In the rows, zero is written as 128.
One turn or mirror swaps these rows in pairs. Which row does each one swap with?
The rows were stretched afterwards, more along some directions than others.
K81: [107 139 155 136 113 132 137 164 117 104 121 113 129 121  87 112 143 128
 140 140]
K320: [103 139 151 125  95 147 119 164 110 106 119 116 122 111 101 116 170 138
 153 143]
K309: [115 132 151 128 115 131 130 164 117 106 118 117 133 124  87 123 143 137
 132 133]
K833: [107 143 151 133  88 146 132 172 128 114 119 117 121 115 109 108 169 133
 146 151]
K188: [123 132 140 134 121 124 144 119 135 131 132 112 127 121 140 129 155 126
 113 124]
K190: [113 143 158 130 109 128 125 165 118 114 118 102 138 117  82 125 143 137
 151 141]
K624: [117 128 160 141  95 137 141 154 101 105 119  92 100 100 135  89 172 119
 136 138]
K945: [119 126 146 150 116 122 147 135 130 121 129 109 116 117 149 124 168 127
 100 132]
K486: [113 125 168 142  88 136 132 160 101  99 120  91 102 106 127  90 171 125
 140 145]
K434: [ 94 129 165 138  87 135 139 152  97 102 123  94 106 116 118  95 175 125
 132 143]
K825: [113 133 154 130  90 155 132 171 124 112 121 115 118 105 108 109 175 132
 147 155]
K164: [112 132 150 138 106 137 137 183 117  99 125 113 123 121  96 116 155 131
 123 144]
K697: [103 126 162 139  92 145 136 161  88  90 122  99  93  93 141  87 179 121
 118 143]
K859: [101 124 156 148  85 139 136 154  96  97 125  92 103 113 116  98 173 127
 127 142]
K220: [112 139 152 129 110 129 130 162 112 104 114 110 127 122  88 113 147 130
 133 145]
K189: [121 128 143 133 122 130 138 126 116 118 126 127 124 123 150 125 159 129
 105 126]
K515: [108 125 161 147  86 137 135 158  95 100 127  87 102  99 128 100 184 121
 124 141]
K848: [ 94 121 165 138  86 133 134 153  91 101 122  95 113 111 124  90 181 131
 126 148]
K176: [126 127 141 140 120 131 151 123 135 124 134 117 122 124 139 129 162 131
 107 127]
K750: [102 126 160 145  87 139 132 154  88  95 120  98  96  96 131  94 174 129
 127 146]
K940: [105 129 158 138  90 142 144 158 101 100 120  85  99  98 124  83 178 130
 129 154]
K623: [103 132 169 121 112 129 128 183 105  95 112 108 132 101 111 108 147 123
 141 145]
K530: [101 114 167 140  90 147 143 161  94  90 126  88 103 101 123  93 173 132
 133 146]
K292: [118 131 148 134 114 126 136 122 129 127 130 118 130 118 136 131 155 135
 108 127]
K758: [104 133 159 124 104 134 125 173  97  98 118 115 132 109  96 114 144 132
 126 143]
K593: [114 139 148 122 112 123 131 171 112 103 118 118 129 121 105 106 142 128
 133 137]
K400: [110 137 147 128 114 131 130 171 111 111 123 116 132 118  90 119 141 126
 138 140]
K437: [108 137 158 136  82 140 128 176 123 116 119 109 131 111 104 119 180 128
 149 151]
K767: [128 132 142 140 120 126 137 114 133 125 127 112 117 124 130 129 156 129
 111 126]
K172: [121 121 152 140 123 120 143 119 125 121 124 114 124 120 139 128 158 129
 106 123]
K844: [123 133 145 136 124 128 144 117 132 120 126 108 120 111 144 128 155 128
 115 119]
K354: [113 128 158 127 110 135 119 180 115 104 124 108 137 121  93 114 147 129
 136 147]
K471: [105 134 160 125  80 152 129 169 115  99 116 117 122 109 109 106 178 136
 143 150]
K987: [108 128 151 138 108 128 131 175 109 103 125 116 129 120  94 121 148 122
 133 143]
K501: [114 131 149 130 114 140 134 174 117 101 122 110 127 117  88 118 144 135
 145 145]
K894: [115 142 150 127 117 129 134 170 107 109 117 111 115 117  93 119 147 132
 131 130]
K961: [105 126 163 146  89 137 145 151 101 104 120  89 101 111 124  91 176 130
 127 145]
K686: [110 125 149 132 118 132 139 131 123 112 126 117 121 106 152 123 154 124
 109 127]
K441: [102 125 167 136  86 141 141 161  94  91 120  85 103 101 124  88 178 121
 132 144]
K187: [102 121 164 146  85 142 138 145 102  97 123  93 102 114 127 100 176 117
 127 147]
K998: [123 122 148 142 120 130 154 117 136 120 132 105 120 123 141 121 164 131
 115 131]
K415: [119 139 155 126  95 145 132 168 124 117 118 118 126 110 111 105 174 130
 157 141]
K159: [109 125 154 125  87 154 114 173 109 107 121 122 124 109 109 126 167 132
 143 143]
K865: [119 123 154 137 118 123 132 133 129 122 131 103 131 122 138 117 162 129
 114 136]
K657: [ 98 138 148 131 111 134 132 169 114 102 127 117 128 120  90 108 140 134
 136 141]
K269: [120 138 137 136 113 136 131 158 118 111 126 121 123 137  99 122 136 133
 126 134]
K56: [110 135 154 133  94 145 127 165 124 119 122 119 124 110 111 120 173 130
 154 144]
K999: [103 132 158 119  91 152 120 169 106 106 118 122 119 106 115 125 171 128
 145 138]
K200: [115 135 145 136 113 133 139 169 114 107 121 111 124 118  97 119 144 132
 131 143]
K373: [105 124 161 125  93 153 134 169 120 108 123 118 130 107 113 116 176 141
 153 148]
K30: [123 130 156 134 115 125 152 129 136 127 123 116 121 127 138 129 167 121
 110 127]
K523: [113 131 169 118  90 146 124 173 111 101 116 115 125 105 118 100 180 134
 153 145]
K857: [128 128 142 134 124 122 134 128 127 123 130 128 120 119 148 127 151 122
 113 121]
K227: [104 128 155 131  89 147 123 165 111 109 118 122 126 107 119 121 179 130
 142 143]
K59: [120 129 154 134 120 128 143 128 139 119 138 109 123 125 129 118 156 131
 121 123]
K691: [121 123 167 134 111 132 140 124 119 114 130 103 127 114 134 123 167 125
 116 129]
K922: [122 128 138 136 119 121 142 124 134 124 132 111 126 121 140 133 160 130
 112 121]
K678: [111 130 160 122  92 156 127 173 111 106 116 122 121 105 110 116 176 136
 144 143]

K678 pairs with K961
K187 pairs with K320
K865 pairs with K354
K176 pairs with K200
K188 pairs with K400
K515 pairs with K437

